These are runs of 6 systems, one row a step. Runs of the same system follow the same rule from any start.
k57, seq 1, 10 rows:
[[   6  -20    7   -9   19  -35   44   26   -4  -13   -8   10   26    2
   -25   -8   25   18]
 [  -2    5   -2   11   39  -14    5  -28   -5  -35   24   19  -12   12
   -10    8   42   -4]
 [  14   18    0  -38  -14   -7  -18  -32  -28   -6   -2  -11  -30  -15
    -7    2   22  -49]
 [  34  -46  -45  -23  -46    7   -4    0  -12    7  -13    2  -26   12
    20  -10  -10   -6]
 [  -5  -21  -10   38   -2   51  -39  -16   25   19   14   -9  -14    2
    45   -8  -18   41]
 [ -17   24   41    7   -4   35   -8   10    7   36  -26  -37   39  -48
    -3   -8  -26   21]
 [   9   -4   -8   15   22  -20   62   53    3  -11  -33   10   47   -4
   -42   -4  -12   38]
 [ -17   33    1   40   68  -23    5    6    3  -68   33   22    0   20
   -24    9   30    0]
 [ -13   45   10  -40   -7  -23  -16  -26  -38  -31   11    4  -10  -12
   -20    7   25 -100]
 [  37  -39  -72  -48  -72  -25    3    2  -10   13   -1   34  -38   33
    13   11   -7  -42]]
k189, seq 2 (10 x 18):
[[ 26  19   2  16   1  11  14  -3  15 -19 -39   0   3   8 -38   8  -4  10]
 [  5  10   9  13   1  -2 -15  -2  14 -53 -20   4 -14  23 -17  -8  -7 -14]
 [-26 -13  -8  14 -15  10  -2 -13   2 -28  -8  30  16  18   0  -9 -14 -38]
 [ -9  -8 -39 -20 -24 -11   4  -4  21   1   5  34  -2   6   3   9 -28  -9]
 [-12 -13   0 -26  -9 -19 -24  19  31  -5  28   1 -17  -3  26 -11 -16   9]
 [-30 -22  30  -8   6   8  11   2  12  20  29  -3  33 -15  25 -10   0   8]
 [  9  15   8 -26  17  -5  45 -13   6  24  15  -3  17 -22  -8  22   5  22]
 [ 33  19  23 -23  24 -14   8   7  -9 -25  19 -32 -28  -4  -4   3  26   1]
 [  7 -13  17  23   5  30   7 -17 -41 -12  10 -13   6  15  14  -5  34 -34]
 [ 23   6 -40   5 -29  21  14 -31 -29  31 -18  10 -10   7  -3  27  -6 -15]]
k289, seq 3:
[[ 25  32 -12  -5  14  12  16  31   1 -28  21 -18  -5  -2   2  10 -11 -15]
 [  9 -14   4  23  -3  39  21   6 -22  -6  15  -8  17  18  21   0   8 -31]
 [ 20   2 -17   7 -34  24   2 -33  14  23 -12  18  -4  21  -3  28   1 -11]
 [ 25  16  14  -1 -28 -10 -19  28  17   6  -7 -20 -32  23   6  12 -27  17]
 [-21 -25  48  30   2  -2   8   3 -19  12   0 -13   7  22  23  -8  -9  29]
 [-25  15  11   4   9 -25  15 -55  -8  28 -12  27   6  -2 -21  26   8  22]
 [  7  40  -6 -29  10 -60  -2  27 -20 -16   6  -8 -31  -5 -22  13  -1  -3]
 [-12 -36  -3  12  19 -11   4  25 -54 -25  27  -5   4   9  26 -27  29 -23]
 [ -6 -22 -43  -4 -17  19 -18 -54  -1  34   5  36   7 -13   3   5  43 -24]
 [ 38  12 -32 -39 -40 -16 -39  41  39  18 -12 -16 -28 -20 -11  -2  -5   8]]
k57, seq 4, 10 rows:
[[ -3  -8 -35  20  -6 -48 -19  62 -21  14   7   9 -12  16   1  -1  11  18]
 [-42 -18  16  33  10  -1 -46  18  -4   4  30   9  22  -1  20 -24  47 -22]
 [-10   4  -1 -16 -27  -6  -8 -11   9  54 -21  20  38 -29 -29   7  47 -28]
 [ 44 -23 -24 -16  -9 -36 -11  33  45   2 -15   7 -18   3 -26  -8  39  41]
 [-11 -35  33   9  28  24 -35 -20  34 -55   9  -4   4  -6  10 -45  35   3]
 [ -7  10  -1 -30 -12  28  13 -70   6   9 -39  16  28 -42 -30   2  -1 -26]
 [ 52   7 -59 -33  -2 -24  12  14  22 -20 -21   0 -46  -7 -22   8 -31  50]
 [-19 -23   9  15  38  34 -25   8   5 -74  41 -24 -18  -1  48 -43 -26   2]
 [-38  28  -5 -10 -12  56  31 -52 -22  30   0  10  54 -38   5  20 -34 -53]
 [ 56  41 -61 -17 -14 -29  36  57  15  32   0  -5 -25   4 -18  47 -37  42]]
k193, seq 5, 10 rows:
[[ -7  20   9  15  -8  10 -45  -8   2 -35 -10  -9 -27  12   2  -8 -13 -21]
 [-27 -11  13  13 -19  24  13 -16  -3   0 -32  13  41  -4  -7 -11 -23 -19]
 [ -7 -10 -34 -11  -1 -11   6   0  45  -3   8  29  -3   0   2   4 -33  36]
 [-19  18  23 -15  12  -2 -32  11   7 -31  35 -21 -19 -11  26 -13 -18 -13]
 [-18 -13  26  -8  10  18  47  -3 -17   3   1  -1  57 -19  -2  -8   6 -27]
 [ 33  -3 -42 -32   8 -20  38   1  28   3  17  19 -11  -1 -11  23   3  29]
 [ 24  16  19 -24  -9  -9 -34  21 -15 -24  22 -37 -45   7  18  -6  10 -30]
 [  3 -34  29  17 -22  37  36 -12 -33  21 -19  -6  45  11   6  -8  23 -32]
 [ 32 -10 -41  -3 -12  -4  18 -20  34  39  -4  18 -23  11  -2  33 -10  65]
 [  1  22  38   0  -3 -18 -61  32 -11 -14   8 -49 -53   2  24 -15 -13  13]]
k726, seq 6, 10 rows:
[[  9  25 -36  -5  22  28   4  34  13  -4   3 -25   6 -49   6  -8 -46  37]
 [-24  32  -4  43  54  35  13  24  10 -32  34  -8  27 -12  11   1 -25  15]
 [-17  44 -13  18  28  18  32  -6   7 -18  22  28  48  -4 -27  26  14 -46]
 [ 26  18 -26  -9 -29  -7  23  48   3 -24  14  15  11  32 -15  18   7 -71]
 [ -3 -20  28  18 -51  16 -23  17   3  -5  21  -2  -9  59  40   3  -8 -50]
 [-11 -16  55 -14 -61  19  -7 -45  20  61 -26  -1  17  10  10  13  -6 -11]
 [ 43  -6  34 -42 -33 -21  27  19  26  36 -43 -30 -10  -8 -13   9 -30  59]
 [ -5  -4  61   8  51 -35  20   9   4 -31  12 -31 -24  16  13  -7 -26  87]
 [-47  12  30  -1  73 -42  43 -65 -33 -18  15  29  21 -18 -26   9  38  16]
 [ 26   1 -77 -47  16 -66  40  12 -50 -15  18  37 -11 -10 -35  12  48 -40]]
k189, seq 7:
[[  8  42  16 -25   3 -14  31   0 -42  -6  -8 -25 -11 -10 -10  19 -31 -11]
 [ 17  -1   0  21  15 -20  23  38 -42 -32  19 -10 -14  38  10   4   9 -10]
 [-21  18 -23  46   4  21 -17 -27 -27  17  27  17  -9  21  23  25   2 -16]
 [ -2  32 -26 -10 -45 -17 -27  19 -19  47 -16   2  -5 -11  -9  18  -7 -33]
 [ 16 -32   6  14 -24 -34 -20  62  20  20  -4  -2  -6  29   4 -11  22  35]
 [-42  -5  39  43  20  10 -27 -37  28  29   2  12  15  -3   8   1  11  52]
 [-19  34  29 -31   2 -33  16 -18  -8  15 -46   3  30 -44 -55   2   6  -5]
 [ 37 -25  -5 -13  33 -51  30  28  -4 -62  -5   9 -10  19 -37 -20  51  10]
 [-21 -18 -22  33  36  38 -34 -70  -8 -42  27  23 -16   4  20 -15  33 -16]
 [ -3   6 -58 -41 -50  30 -14 -24 -29  27 -34  10  14 -50  -8 -10 -18 -68]]
k193, seq 8:
[[ 33   0  11 -32 -18 -57   9  14  35 -24 -24  22  -5  22 -54   6  46 -15]
 [ 11 -32  25 -15 -28 -15 -29 -46   7 -37  -9  19 -34  41  -2 -11  40 -41]
 [ -7 -39  12 -26 -45  24 -13 -82  -6  29 -40   9  -2 -11   6 -11  -4 -11]
 [  1 -59 -22 -29 -22 -10 -20  -3  20  24 -26  -1 -19 -26  23 -32 -32  67]
 [-28 -29  11  17  48  14 -27   2 -17 -30  40 -29 -22 -17  54 -40 -15  48]
 [-24  27   1  16  62  34  49 -21 -60   4  10 -21  38 -53   1   2 -13  12]
 [ 34  34 -71 -12  26 -37  48  59 -27  -8  -7   6   1 -20 -41  17 -10  13]
 [ 27  22 -37  26  -5  -8 -25  56 -27 -52  36   0 -31  49   6   4  26 -72]
 [  2  16   0  36 -56  72   0 -31 -10  39 -11  14  38  24   2  30  17 -86]
 [ 29  -8 -19  -8 -72  13 -17  21  91  71 -40  15  11   4 -15  22 -24  44]]
k66, seq 9:
[[  17    7  -56  -34   26  -49   24    8   -6  -55   19   18  -45    6
    -7    5  -24   15]
 [ -13   15  -24  -17    3    5  -22    7  -33  -33   63    0  -24    6
    39   -1    1  -77]
 [  -2  -18  -46  -26  -45   40    8  -12  -25   78   19    5   25  -30
    35   13   -2  -36]
 [  50  -18   -3    5  -32   16   10   53   48   59   17  -27  -12   20
    35   22  -13   66]
 [ -19   10  100   54   24   43  -17   41   25  -19   13  -54   30   13
    22  -20   -1   19]
 [ -35   15   33   33   48   25   48  -38  -27    8  -57    5   76  -50
   -52  -11    7   27]
 [  50   39  -41   -3   45  -71   53    6   -4  -45  -33   26  -30   19
   -78   30    9   44]
 [   4   21    1    3    1  -43  -21    8  -51  -94   29   11  -49   63
    -6   -3   32 -105]
 [ -37  -38  -52  -20  -68   22  -17  -86  -61   67    2   54   12   -1
    28   11   21  -91]
 [  43  -30  -39  -38  -87  -27  -29   12   66  113    1    5  -55   18
    40   39  -21   75]]
k66, seq 10:
[[-17  41  47  10  -3  -8   0  22  27 -42 -33  -4  23   9 -36  -1 -31 -17]
 [-35 -15  -5   0   9 -22  49 -18  -6 -39 -20  48  42  15 -28  -4 -18 -20]
 [ -7  24 -28 -30   9 -46  21 -34  21  -9  34  47 -20  21 -14  42   3 -10]
 [ -4   3  21 -60 -39 -42  -9  18 -10   6  32  -3 -17   9  17   6   8 -60]
 [-12 -75  11 -25 -29  10  24 -16 -12  45  27   5  18   4  54 -13   8   0]
 [  9   2  30  -4  18  14  -4 -24  36  54  34 -27 -16 -18  34  23   7  77]
 [  7  24  73 -11  27  -6  -6  42 -18 -11 -17 -71   5 -38  -5 -28  -3  32]
 [ -3 -31  -9  35  60  15  56 -10 -66 -44 -24  -4  29 -16 -16 -33   6  27]
 [ 27  65 -62  28  50  -9   3 -40 -31 -17  12  15 -45   0 -33  43  25   4]
 [ 31  37 -30 -15 -57 -27 -36  44 -61  -5 -20 -18 -41  16 -17   6   5 -91]]
k289, seq 11 (10 x 18):
[[   9   17  -43   -9    2  -32   49   45   41   -3   11   34   20   13
   -23   30  -30   24]
 [  -6   25   23   37   47   11   -1   41   18  -27   74  -14    1   26
    32   14   18    0]
 [  -3   -1   49  -13  -17   22   37  -30  -14   34   14    2   47    6
    -2   20   51  -64]
 [  71  -11  -25  -35  -35  -33   32   -7   32  -16  -28   23  -34   42
   -37   24   18   -1]
 [  24  -12   34   18    8    8  -56   12    1  -40   32  -47  -70   37
    50  -19    3   25]
 [ -35  -40   63  -12  -32   27   -1  -68  -46   61  -27  -17   28  -21
    25  -16    4  -10]
 [  26    4  -48  -38  -19  -56   31  -31   12   21  -61   31  -27  -11
   -50   23  -36   65]
 [ -11   37   -4   26   66  -26  -40   57  -28  -49   45  -47  -56   -9
    31  -17  -28   51]
 [ -67  -18   26   22   18   35   24  -26  -91   45   14   -1   80  -43
    22  -17   33  -56]
 [  42   16 -112  -28  -31  -28   36  -16   24   26  -42   74    7   -6
   -75   39   17  -18]]
k726, seq 12:
[[ -4 -32  21 -10   5  -6 -10   8   8 -30 -15   0  17 -12 -11 -40  33  -7]
 [ 18 -45 -25  -8   3  17  16 -28  13 -20  -5  16  -1   3   3 -14  13  13]
 [ 15   9 -15 -33   2  10 -27 -26  15 -23  12 -11 -36 -21   9  -7  -4  -7]
 [-13 -14   2 -15   1  23  -3   9 -26 -15  -3 -21  16 -35  19 -32 -19 -18]
 [  3  -7 -35  12   6  42  29 -20  -4  13   9   6  11  -6  20  11 -32  18]
 [  5  58  -6  -8   9  11 -12   3  16   1  22 -15 -16 -18   0  25 -24  -3]
 [-20  14  23  15   8   4  19  48 -25 -12   2 -16  39  -7   0 -11 -12 -25]
 [  2  -4 -13  33  -3  14  41 -10   2  12  12  28  20  39   4  32  -3  -1]
 [ 12  45  14 -18 -20 -24 -20  -1  23   5  11   1 -25  15 -14  32  11 -29]
 [ -9 -26  44  -3 -27 -21   1  43 -25   0 -17 -15  22  12   4 -27   8 -22]]

Which system made each run below?
seq 13 (2 x 18):
[[ 26   1   1  -7  15  23 -12 -17  28 -14  -7 -14  -6 -22 -14  -9  27  16]
 [ 24  -5  -1 -13   3  24   6 -10   8 -34 -26 -14   2 -18 -14 -19  -1  -5]]
 -> k57
seq 14 (2 x 18):
[[ 18 -13   1  19   2  18   5   2 -42 -68 -12 -17 -27  33  14 -20 -23 -25]
 [-26  17 -24  35 -24  36 -13 -45 -39   8  -8  17  -6  16  18  18 -40 -38]]
 -> k57
seq 15 (2 x 18):
[[ 16   3 -22  27   8  14 -19  28  12  34  32  -5   1  -4  13  10  41  19]
 [  8  23  21  15 -12  25 -37   1  16  38 -10 -22   9 -22  -8   4  29   3]]
 -> k189
seq 16, 2 rows:
[[  5   4  -8  -7  21 -58  35   7 -22 -20   1  15 -21  23 -15  15  -7  30]
 [-24  14   6   2  13 -31 -14  -2 -41 -22  36   6 -22  17  16   5  20 -38]]
 -> k66
seq 17, 2 rows:
[[  0 -53 -38  19  17  31  44  -7 -28   1  27  16  20   8  35  -8   2  11]
 [ 17  40 -42  -1  -4  38 -20 -38  25  44  23   7 -16 -20   5  40   8   3]]
 -> k289
seq 18 (2 x 18):
[[-32 -32 -14  30 -39  -9   0   4  10  14 -19  53  38  34  -8  -2   5 -26]
 [-28   8 -20   0 -16   1 -49 -34  62  24  25  34 -17   0  17  19  -9  17]]
 -> k193
seq 19 (2 x 18):
[[-39 -24  19  -8  -8   1 -13 -14   1  27   8   4  20 -18  22 -15  -2   6]
 [ 16 -11 -16 -19  -1   3  21   1  20  36   1   2  15 -25  -3   6   7  36]]
 -> k726
seq 20, 2 rows:
[[ 16  -8  36   1  39  -2  66 -17  15  -6 -19 -10  20  -1 -21   8 -12  74]
 [  7  52  42   2  57 -30  26 -11 -22 -63   7 -22 -23   9 -27  13   1   6]]
 -> k66
seq 21:
[[-30   4 -15   1  17 -22  -1 -71 -38  36  -7  38  11 -24 -25  15  54  -9]
 [ 35  -9 -47 -45 -12 -49 -24   4 -35   5 -29   2 -35 -32 -33 -17  48 -13]]
 -> k189
seq 22 (2 x 18):
[[-13 -22  23 -32  -3   7   8  -1  -1 -14  16 -11  13 -16  23 -23 -10 -21]
 [  3 -15 -11 -18  18  19  33 -29   3  16  19   0   9 -23  17   5 -11  28]]
 -> k66
seq 23, 2 rows:
[[  7 -51  20  -7 -16  26  -8 -28  20 -16  -1  -3  -8  16  27 -24  -3   6]
 [ -7   2  13   5  -5  33   4 -57  14  28 -20  -2   4 -15   3  12 -24  31]]
 -> k57
seq 24 (2 x 18):
[[ 46   2 -46   5 -11  47  12  31  -1 -33 -19  -8  14  -7 -19 -13   5 -42]
 [ 22 -12 -24  45 -23  70 -28  11  27 -25 -11  -6   0  23  15 -11 -11 -19]]
 -> k289
